In the rows, zero is written as 128.
One turn sends every row of this set to another row. A few are shown first. Where does it send the rows asked after them?
rafal: [130 143 143 117 153 132 132 135 139 158  96 153 146 108 129 109 132 192
 154 140 125 155 154 132 117 117 106 105]
ledak: [138 107 141 144 147 165 131 110 134 160 153 150 130 127 141 101 164 154
 157 129 130 138 132 187 123 145 121 134]
Sagom: [123 123 148 123 135 130 135 108 109 137  99 116 128 118 134 114 165 172
 133 116  92 128 122 132 104 161 128 132]
gezo: [143 126 160 126 151 138 128 132 114 131 156 126 122 118 135  93 165 182
 123 145 122 132 132 143 151 142  86 115]
mubuz: [131 125 141 106 153 133 149 147 140 161 122 166 150 121 137  83 137 165
 160 136 115 152 151 146 112 128  96  98]
kepa: [130 145 143 142 164 126 145 114 116 176 114 145 155 100 161  92 131 177
 109 131 120 129 134 146 126 152  85 109]
muzof: [135 120 157 105 141 140 124 131  98 145 145 148 141 109 163  78 162 174
 106 143 121 138 150 141 133 136 105 119]
Misa: [134 134 167 103 146 130 151 114 123 152 104 143 143 132 143 107 156 181
 128  98  97 132 156 153  95 116 127 112]
kesi: [151 148 144 137 146 134 139 112 116 164 123 118 155 101 170 102 128 201
 112 134 113 127 154 162 128 136 102 116]
tebib: [134 148 133 154 163 148 144  93 127 145 115 164 145 106 125 124 156 163
 144 114 121 152 141 179 108 143 102 117]
nokab: [135 100 146 126 146 141 103 124 129 140 137 167 121 115 131 101 171 152
 134 133 112 150 142 165 121 151 129 147]
Pofu: [146 143 109 141 160 127 141 102 135 174 117 148 149 105 135 114 132 166
 146 108 129 127 154 180 109 134 110 132]
nog: [155 143 137 127 123 151 146 121 119 167 123 143 152 105 153 105 149 173
 107 114 124 116 134 163 138 145  83 114]
dagu: [131 125 142 108 159 145 145 131 139 140 100 142 162 117 139  97 119 171
 168 126 116 147 146 152 109 131  99  99]
Nonit: [147 148 161 104 160 126 133 132 131 165 103 152 135 124 136  81 143 175
 156 154 131 161 149 145 112 131 110 107]
Pud: [136 162 140 133 149 140 148 124 120 173 125 141 139  95 163 102 140 177
 111 119 116 118 149 151 144 122  98 107]
goda: [134 116 134 121 149 152 114 117 109 136 143 158 118 121 102 103 165 161
 148 122 132 154 133 171 123 136  99 128]
rutaz: [136 157 102 134 170 158 144 115 141 157 112 145 139 115 137 104 136 161
 130 116 131 129 138 168 122 150 111 140]
Suru: [137 123 174 121 136 115 150 110 117 134 111 144 141 134 142 109 159 186
 138 126 107 124 150 149 115 102 123 115]
ker: [131 126 150 117 163 134 133 147 145 168 107 150 143 129 126  97 128 182
 149 122 128 156 141 143  93 122 110 110]
Dup: [139 139 156 127 158 118 134 105 112 173 122 120 139 116 133  91 156 180
 165 143 132 148 140 137  98 172 119 113]
Pib: [140 160 121 143 140 145 130 116 152 164 129 152 149 121 138 106 141 149
 128 103 131 131 122 163 127 145 100 135]
dis: [139 123 132 124 133 144 111 128 103 134 126 142 121 106 144  75 141 180
 127 157 129 122 155 150 127 145  84 141]
nuve: [118 142 144 122 162 127 136 116 116 181 131 124 139 120 117  95 165 170
 182 124 120 144 154 143 120 154 124 105]
miz: [121 131 169 127 152 137 157 134 130 145 118 128 132 136 150 111 152 178
 126 117  94 137 138 153 124 109 128  99]
Rab: [121 118 153 113 163 122 129 129 128 165 128 122 134 126 136  83 166 175
 183 120 130 128 138 139 108 156 118 107]
kolaf: [142 127 161 109 143 115 146 111 137 153 108 162 111 130 132 101 162 184
 127 136 105 140 151 155 109 109 125 115]
Dos: [125 120 133 111 140 136 124 127 115 135 114 110 122 113 116 107 168 166
 136 113  93 123 139 125 104 136 115 122]
tonaf: [134 155 157 153 147 129 151 118 109 172 129 138 124 105 164 111 154 180
 121 132 129 116 157 162 145 154 105 125]
Nefo: [144 121 150 113 133 146 103 122 108 143 140 113 126 114 161  80 165 179
 131 149 119 130 146 157 141 127 114 129]
fidef: [128 122 156 154 136 143 122 105 119 161 157 163 122 131 141  95 155 157
 147 133 129 146 152 181 119 133 115 141]
Vit: [134 111 160 122 147 139 128 115 137 153 102 105 129 109 137 106 172 183
 137 128  86 129 141 131  96 154 119 116]
Kiban: [129 132 153 138 149 127 127 134 112 173 117 128 143 116 136  88 170 155
 176 133 114 136 126 134 103 166 100 106]
fufam: [122 119 155 110 137 130 161 124 137 142 121 158 132 132 143 117 142 185
 119 116  94 148 143 152 115 123 131 116]
famaz: [141 110 127 138 146 139 100 120 136 163 138 142 115 117 128 100 167 149
 158 131 129 141 140 176 118 124 124 142]
gep: [127 132 128 141 167 118 133  93 133 165 108 163 140 111 134 106 143 149
 148 106 117 129 133 174 119 163 112 137]
Nutud: [143 160 145 137 166 134 156 102 128 128 117 130 153 103 156 106 153 176
 122 134 114 124 146 148 134 149  83 110]
mazi: [136 114 142 123 143 112 142  84 124 150 113 127 117 114 121 105 162 186
 132 133 103 129 140 138  90 151 127 129]
takud: [135 149 123 147 170 150 134 105 138 168 111 141 146 110 132  96 122 143
 150 114 121 139 135 174 126 144 110 134]
paru: [147 109 143 123 123 147 114 131 107 130 143 139 131  93 151  96 160 188
 118 138 117 117 149 142 129 131 106 127]
Pil: [124 130 120 144 138 161 115 119 140 134 145 147 138 127 141  82 165 158
 145 127 128 136 125 177 125 154 124 136]
Zegek: [134 141 117 129 154 152 141  92 136 154 107 144 133 102 137 108 129 145
 130 129 125 140 158 163 118 149 101 154]
tifak: [142 110 135 131 120 169 129 128 112 139 139 138 140 107 153  85 171 184
 120 141 118 124 134 174 133 154 106 116]
Disik: [145 168 149 144 138 140 133 127 114 167 133 145 138 114 164 108 151 193
 111 117 117 110 140 153 134 139  95 118]
kupek: [141 103 146 147 142 148 110 111 119 138 151 144 136 120 131  95 155 155
 163 126 124 134 135 178 117 149 130 144]
rigiz: [129 122 157 142 142 129 124 132 121 167 135 133 145 116 125 114 164 170
 184 111 113 138 143 145 100 156 111  98]
lapu: [139 104 149 132 150 135 134 105 122 148 112 102 131 122 107  99 160 168
 140 141  90 135 142 136 102 142 120 130]
sim: [153 111 143 115 120 164 106 116 112 137 139 140 135 110 149  86 158 177
 131 142 116 119 140 153 122 137  82 134]

Vit moves to Misa
mazi moves to kolaf
Now find these:
gezo moves to Nutud
sim moves to Disik
paru moves to Pud
muzof moves to kepa
rafal moves to nuve
tonaf moves to Zegek
Pofu moves to famaz
miz moves to dagu
fufam moves to mubuz
tifak moves to nog

One turn sends every row of this set to another row. A few are shown first. Where does it send the rows asked after them?
bup: [161 126 134 127 133 120 121 127 137 143 149 130 145 122 120 120 144 144
 133 129 104 159 122 142 110 140 149 136 133 131 101 128 117 122 118 118
 126 125 106 135 130 137 138]
dozu: [101 117 128 109 149 126  94 114 168  84 125 125 123 115 121 136 130 123
 128 128 124 144 104 141 124 117 140 150 146 126 122 124 127 146 112 129
 128 124 124 153 131 155 114]
luma: [100 121 131 156 148 119 142 112 149 120 123 146 108 148 130 119 130 137
 141 110 144 148 152 137 110 154 114 117 130 148 111 139 134 131 118 143
 123 105  95 143 123 142 111]
putus: [109 133 128 150 130 106 143 147 112 101 135 116 140 111 128 139 120 118
 125 116  92 126 116 137 132 106 146 122 111 111 119 154 107 148 146 111
 137 120 131 143 111 128 113]
pazo: [123 118 104 143 113 122 136 156 124 105 127 111 125 125 106 132 147  99
 123 109 138 134 147 142 132 128 134 118 106 125 120 130 136 153 146 138
 121 115 154 158 118 121  91]
Ris: [117 132 138 107 113 136 139 118 151 101 132 165 129 136 128 136 117 128
 116 106 141 154 135 127 160 143 139 135 144 135 115 125 147 118 143 143
 129 121 132 134 143 122 122]
siga: [132 116 101 166 122 110 121 162 116 109 154 122 114  97 111 123 147 108
 130 137 119 130 112 143 113 138 140 141 125 117 140 134 125 143 140 131
 120 106 140 136 105 122  89]
meso: [130 125 115 159 122 115 117 155 102  98 153 113 138 118  99 132 131 106
 130 137 107 134 112 152 113 115 141 151 133 112 126 138 122 139 138 153
 129 108 129 138 112 130 120]
zos: [122  90 143 123 115 119 129 118 139  92 130 138 139 127 112 142 163 120
 125 121 110 154 110 116 140 130 149 120 156 123 108 120 138 139 134 127
 138 151 131 157 132 149 109]
vazu: [110 119 131 125 130 107 124 143 129 108 112 148 122  93 124 145 127 136
 111 156 141 146  86 131 126 137 164 119 152 126 116 114 145 135 120 136
 130 141 145 149 130 152 115]
Bikek: [135 111 126 127 119 127 113 133 148 118 134 166 124 112 138 146 135 130
 114 125 139 154 109 111 149 143 134 143 156 105 128 119 145 106 117 131
 133 110 137 105 131 114 120]
fir: [141 138 119 125 142  90 157 128 136 139 119 133 123 137 130 142 120 145
 139 132 127 155 109 119 121 123 132 114 139 138 109 131 128 131 132  93
 122 128 124 149 138 139 138]
som: [ 98 140 120 107 132 107 125 115 150 106 159 166 117 122 148 141 126 123
 121 129 132 154 122 111 145 138 141 144 146 124 128 111 115 108 133 131
 133 130 111 121 119 133 125]
Bep: [102 140 106 142 134 107 146 138 132  98 143 121 122 108 125 119 129 105
 136 121 112 122 131 135 128 126 140 128 101 127 135 143 103 155 142 118
 130 126 132 152  99 126  87]
mam: [140 109 135 174 131 126 139 121 145 125 121 152 125 136 132 140 152 140
 146 126 136 131 139 127 116 150 122  97 143 129 113 123 153 127 119 146
 114 121 102 133 118 106 114]
zibu: [102 126 116 153 136  98 135 121 135 125 131 142 112 107 141 140 130 158
 142 135 130 139 143 129 105 159 129 105 129 133 120 120 139 115 100 134
 107 117  95 115 114 135 109]
Gedus: [100 153 136 151 128 140 128 123 114  95 130 143 135 119 145 140 106 133
 150 138 129 132 131 120 108 142 114 106 137 141 157 134 136 116 132 149
 125 104 118 153 118 135 108]
roku: [153 126 102 119 128 114 130 117 153 127 123 131 114 140 107 136 127 126
 143 131 142 143 123 149 105 113 138 132 140 137  85 122 132 120 109 142
 118 124 138 127 125 139 141]
puz: [113 124 139 151 100 132 113 132 111 115 136 136 102 123 142 130 151 118
 129 147 128 134 144 109 107 159 123  96 137 127 139 125 129 114 134 157
 139 104 116 129 112 151 120]
rul: [116 125 110 143 112 105 132 160 114 104 112 100 113 135 108 145 131  99
 113 125 132 132 134 136 132 105 133 121 114 109 109 135 128 150 141 139
 135 111 146 141 119 137 125]
nenet: [107 114 130 148 111 147 115 113 132 101 119 138 117 121 154 158 136 129
 141 101 121 128 150 121 113 124 111  95 133 132 120 141 136 110 129 140
 128  95 140 130 116 139 102]

som moves to Ris
Gedus moves to nenet
Now find these:
Bep moves to pazo
fir moves to roku
putus moves to rul
dozu moves to zos
luma moves to mam

One turn sends every row of this set to another row. A few are shown first. Where does it send the rows asked after them?
Diba: [123 146 164 132  95 139 136 113  86 128 143 112 124 149 108 132 138 178
 166 145 124 108 139 135 155 138]
Takik: [101 135 121 175 115 121 146  83 100 129 117 147 111 160 117 157 136 146
 182 141 140 107 133 127 115 115]
nosor: [ 96 164  91 139 105 130 126 117 104 118 157 139 127 163 113 146 124 157
 160 140 150  95 135 116 124 122]
tobo: [ 83 163 139 175 123 136 152  95 115 122 127 131  99 169 103 146 117 155
 168 131 149  99 144 128  93 123]
vug: [100 128 143 116 144 143 140 105 100 124 100 113 102 168 124 150 130 171
 140 136 116 110 127 143 130 124]
Pura: [118 117 129 179 109 131 129 117  91 126 118 133 127 171 111 138 131 170
 140 126 161  85 140 147 153 139]
Moreg: [ 94 155 117 196 126 148 152 119 100 114 135 112 137 159 106 147 131 162
 156 115 105 107 143 146 152 128]
ziz: [100 149 168 130 107 144 132 136 104 115 119  98 108 166 103 137 134 164
 145 130 110 105 144 134 161 135]
giger: [103 153 132 180  98 129 158 107  98 125 155 125 114 173  96 148 134 155
 187 146 142 104 130 135 121 126]
gamu: [105 154 170 135 124 156 140 111 100 113 125 121 105 150 103 124 121 184
 129 131 133 100 140 127 119 136]
vil: [ 98 159 117 122 128 151 117 102 105 129 145  94 114 169 108 134 124 165
 158 126 144  98 139 153 117 119]
bubo: [115 139 152 129 125 147 139  89  90 121  99 142 117 133 132 144 137 170
 148 141 136 117 133 129 148 126]
dem: [ 98 163 117 146 105 141 130 135 106 139 140 151  87 175 110 137 119 156
 157 130  95 101 152 119 151 138]
vol: [ 99 132 144 158 133 131 118 125 116 105 134 176 116 150  95 151 121 161
 144 126 135  80 143 127 143 138]
tof: [ 89 172  93 138 113 135 125 116 110 118 149 142 122 162 113 145 116 158
 152 135 154  94 137 114 115 121]
pigof: [ 94 150 156 115 128 148 143 119 103 128 130  89 104 177 110 144 122 176
 148 136 118 105 136 148 132 133]
Voret: [ 96 162 112 148 120 154 143 134 109 126 129 167  82 171 112 141 119 157
 139 131 107 109 140 118 146 134]
Kiril: [111 149 105 124 124 153 129 102  95 124 147 107 122 165 114 145 138 161
 166 138 149 108 120 158 138 117]
romur: [103 152 139 176 112 151 146 124 100 123 122 124 124 173 112 140 122 170
 141 126 181  91 144 155 154 141]
vepek: [ 82 166 123 192 139 154 149 111 110 117 118 114 131 154 114 146 121 159
 150 108 109 105 154 142 141 127]
zaz: [ 90 159 156 149 117 130 115 127 120 122 144 155 123 149  98 150 113 157
 172 128 139  80 165 136 154 143]
Nup: [ 99 154 143 154 125 146 138 126 111 108 139 175 127 146 107 161 126 154
 165 138 152  97 138 140 171 136]
Vofev: [ 86 163 151 182 106 129 128 142 103 125 128 143 116 162 119 166 133 151
 178 130 113 105 150 156 121 137]
zar: [ 93 145 113 194 134 139 140 105 103 119 113 122 137 151 119 150 131 156
 157 113 101 105 149 140 150 124]
Sode: [103 142 156 127 113 145 139 124  98 113  99 119 114 155 121 150 143 155
 151 139 118 119 132 137 178 126]
luru: [ 96 140 161 131 128 150 134 126 107 104  93 120  98 160 111 139 134 163
 124 128 115 109 135 129 150 127]
Das: [107 133 103 125 140 147 117  93 100 122 128 115 113 164 115 141 132 162
 148 129 142 101 125 147 115 114]
Rovu: [ 94 162  88 137 112 130 123 109 105 121 143 147 127 158 120 149 122 156
 160 138 150  98 136 113 122 119]
lanid: [110 134 141 118 122 143 149 115  89 129 125 104 115 171 121 155 140 171
 161 148 119 118 119 152 157 127]
rova: [100 141 139 169 113 132 123 108 104 137  99 126 125 164 123 139 116 164
 147 118 170  84 162 147 146 139]
tif: [ 89 160 141 184 117 140 140 137 101 117 115 161 114 158 127 173 140 149
 172 134 124 115 135 157 126 131]
koz: [ 88 151 146 188 120 135 130 141 104 113 121 156 105 163 115 164 133 156
 156 125 113 102 138 149 106 134]
sinu: [ 96 172 111 142 108 148 140 127 107 139 125 163  91 166 125 147 122 151
 164 135 110 114 148 124 166 135]

Das moves to vil
Vofev moves to tif
Now find these:
Moreg moves to zar
nosor moves to Rovu
sinu moves to Voret
vol moves to zaz
lanid moves to vug
tobo moves to giger
bubo moves to gamu
Sode moves to luru
romur moves to Pura

